Each path below is one point turned by a fixed rotation once a step. After each direction that follows a path, write how fast that rotation turns it, in degrees each step (0 if it stays still).
Each turn is a multiple of 5 degrees from 10 to 175, or 0.
Each row of a path follows its step; steps can be skipped.
Rotation 1:
step 0: [-1.79 -1.73 -0.04 -0.76  1.01 -0.50 -1.45  0.09  0.44  0.49 -1.30  0.81
  1.19 -0.36  0.07  0.47  0.46 -1.93 -0.15 -1.25 -1.86  1.69  0.84  0.30
 -2.19 -2.23 -1.39 -2.63  2.16  2.31  1.40 -1.38 -0.67 -1.11 -0.52 -1.97
  0.53 -1.45 -2.22 -1.53  0.74 -0.79  0.32 -2.35 -1.34  0.26 -0.92  1.54
  1.76  1.18  0.68  0.31 -1.35 -3.54  1.13 -2.26 -0.23]
step 3: [ 1.35  0.64 -0.48 -0.03  0.30  0.07  1.04 -0.72  2.09 -2.22  0.31 -0.87
  1.33  0.54 -0.66  2.07  0.11  0.41 -2.43 -1.07 -1.61 -0.57  0.99 -1.49
 -0.11 -0.43 -3.26 -2.43  0.51 -2.25 -1.10  0.20  3.11  0.99  1.49 -2.87
 -1.71 -0.91  2.24  0.40  1.02  1.43  0.54  2.08 -0.64  0.17 -1.11 -0.60
 -0.62  0.29  0.08  2.69 -0.94  0.59  1.06 -1.12 -2.02]
step 5: [ 1.71 -1.50  0.19  1.37 -1.41  1.80  2.78  2.39  1.39 -0.91  0.77 -0.40
 -0.58  1.57  0.54  1.20  0.26 -0.60  0.12 -0.31 -0.08  3.33 -1.59  0.98
  0.18 -0.44  1.48  0.09  0.92  0.52  2.55  0.73 -0.80  0.34 -0.07 -1.26
  0.91 -1.11  1.64  0.82 -0.87  1.40 -0.05 -0.23  2.81  1.09 -0.86 -0.75
 -3.65 -0.23 -0.85  1.03  0.16  2.15 -1.82  2.85  0.96]
step 6: [ 0.62 -0.43 -0.66 -0.04 -1.34  0.42  3.09 -0.05 -1.88  1.66 -0.27  0.90
  0.97  1.57 -1.67 -0.40 -0.36 -1.51 -1.42  1.49  0.99  0.45 -1.08  0.68
 -1.58 -0.04 -2.94 -2.06 -2.53 -2.08  0.97 -0.12  0.86  0.63 -2.31  3.87
  2.24 -1.58  0.67  1.54 -1.37  1.92  1.98  1.10  1.06  0.81  0.50  0.70
 -0.43 -0.49 -0.46 -0.57 -1.34 -0.60 -0.43 -1.05  1.04]
step 8: [-0.72 -0.02  1.65 -0.05  0.74  0.94 -0.59  1.18  0.99  0.48 -1.26 -2.25
 -0.54  0.38 -2.93  0.92 -0.65 -1.36  1.85 -1.53  1.53 -0.17 -1.46  1.95
 -0.24  0.31 -0.22  1.46  1.92  0.90  1.48 -1.51  1.91  0.75 -0.60  2.76
 -1.92  1.43 -3.10  1.13  1.11  1.26 -0.76 -1.12  1.06 -0.32 -0.67  3.33
  0.07 -2.47  1.59  0.23  1.59 -1.34 -0.21  0.82  1.32]
step 13: [-0.17  0.17 -2.67 -0.97 -2.70  1.46 -0.63 -0.68 -0.85  2.29 -0.93 -1.66
 -0.16  1.53  1.15  0.21 -1.64  3.13  0.17  2.50  0.41  2.02  1.15  1.01
  0.76 -0.50  2.12  0.29  0.34 -2.55  0.85  3.46 -1.19 -0.86  1.53 -0.06
  0.65  2.77  1.00  0.77  0.81 -1.41  1.25  0.32  0.00  2.15 -0.85 -1.59
 -0.29  0.48  1.09 -1.15 -0.76 -0.17  0.80  0.03 -0.71]
step 19: [-0.50 -0.98  1.53  1.56 -0.82  1.15 -2.25 -0.64  0.20  2.52 -1.04 -0.13
 -0.35 -0.86 -1.41  1.12  0.66 -0.42  1.20 -0.50 -1.84  1.54  1.92 -1.86
 -1.68  0.70 -0.51  3.23 -0.89  0.53 -1.59 -0.58  2.69  3.28  1.11 -1.57
 -1.61  0.58 -0.94 -0.79  2.68 -0.11  1.26  1.89 -0.27 -0.54  0.18  0.17
  2.15 -1.31 -0.96  2.63  0.13 -0.86 -0.54 -0.09 -0.76]
step 22: [ 1.62  1.42  0.21 -0.06 -0.21  1.62  1.27  1.73 -1.39  0.91 -0.43 -0.11
 -0.54 -1.70 -0.22  0.06  0.93  0.44 -0.98 -1.03 -0.09  1.16  0.60 -2.68
  2.35 -1.31 -2.18  0.63 -3.50 -0.93 -0.18  0.29 -1.87  0.17 -0.76  2.38
 -0.11  1.29  1.69  0.97  0.60 -1.66  3.26 -0.81 -0.59  0.59 -2.27 -2.61
 -1.14  1.83  1.40  1.17 -0.36 -2.23  0.50  0.92 -1.09]
Directions:
[ 0.76  0.09 -0.01 -0.72 -0.33 -0.22  0.18  0.02  0.42  0.36  0.11 -0.40
  0.43  0.76  0.32 -1.45 -0.18  0.03 -0.14  0.20 -0.19 -0.69 -0.62  0.33
  0.16 -0.07  0.33  0.22  0.33 -0.06 -0.43 -0.38  0.23 -0.58  0.47  0.31
  0.06  0.41 -0.49  0.36  0.71 -0.38  0.30 -0.03  0.62 -0.72  0.18 -0.14
 -0.10 -0.16  0.38 -0.17 -0.36  0.20  0.14  0.10  0.86] | 20
[-0.17 -0.51  0.47 -0.01  0.26  0.28 -0.80 -0.39  0.04  0.52  0.37 -0.21
 -0.05  0.01  0.09  0.38 -0.27 -0.38 -0.98  0.08  0.93 -0.61  0.37 -0.89
  0.07  0.44  0.45 -0.09  0.03  0.16 -0.03  0.66 -0.14 -0.33  0.18  0.03
  0.30  0.35  0.06 -0.29  0.08  0.68  0.53  0.48 -0.13  0.05 -0.10 -0.10
 -0.11  0.80  0.14  0.56 -0.64 -0.53 -0.30 -0.07  1.02] | 120
[-0.19 -0.03  0.41 -0.16  0.07  0.22 -0.49 -0.29  0.67  0.15  0.03  0.77
  0.28 -0.76 -0.05 -0.42 -0.08 -0.04  0.03 -0.23 -0.47 -0.13  0.63  0.62
 -0.88  0.65  0.55 -0.36  0.10  0.36 -0.19 -0.01 -0.12 -0.32 -0.81 -0.26
 -1.67  0.25 -0.24 -0.19 -0.05 -0.10  0.56  0.20  0.28 -0.51 -0.13  0.05
  0.28 -0.31  0.03  0.11  0.23 -0.25 -0.15 -0.51 -0.19] | 40
[ 0.56  0.13 -0.80  0.26 -0.46 -0.78  0.21 -0.28 -0.49 -0.75  0.26  0.54
 -0.66  0.20  0.26  0.23  0.52 -0.75 -0.14 -0.07 -0.56 -0.11  0.66 -0.47
 -0.22 -0.12  0.00 -0.37  0.19  0.37  0.27 -0.18 -0.42 -0.32 -0.24  0.38
 -0.59 -0.39  0.04 -0.25  0.30 -0.41 -0.26 -0.24 -0.33 -0.18 -0.19 -0.30
 -0.67 -0.19  0.23  0.52  0.12 -0.09 -0.26  0.83  1.09] | 65
[ 0.52 -0.35  0.50 -0.15  0.07 -0.18  0.22  0.43 -0.41  0.25  0.44 -0.10
  0.07 -0.24 -0.45  0.17 -0.59 -0.44 -0.02  0.02 -0.13  0.14 -0.51  0.16
 -0.19 -0.08  0.04 -0.30 -1.23  0.17  1.11  0.64 -0.15 -1.00 -0.13  0.00
  0.02  0.56  0.07  0.44 -0.04 -0.34 -0.51 -0.50 -0.03 -0.02  0.44 -0.19
 -0.34 -0.70  0.22 -0.25 -0.44 -1.12 -0.07 -0.05 -0.33] | 45
[ 0.48 -0.49 -1.03 -0.23  0.69 -0.63 -0.16  0.07  0.19 -0.09 -0.82 -0.37
 -0.73 -0.77  0.36  0.08 -0.19  0.19 -0.43 -0.41 -0.19 -0.21  0.16 -0.08
  0.62 -0.46  0.31 -0.01  0.06 -0.06 -0.39  0.09  0.15 -0.04 -0.28 -0.40
  0.13  0.08 -0.38  0.59  0.26 -0.09  0.76 -0.91 -0.09  0.32  0.14 -0.32
  0.69  0.02  0.46  0.28 -0.26 -0.21 -0.89 -0.17 -0.58] | 35
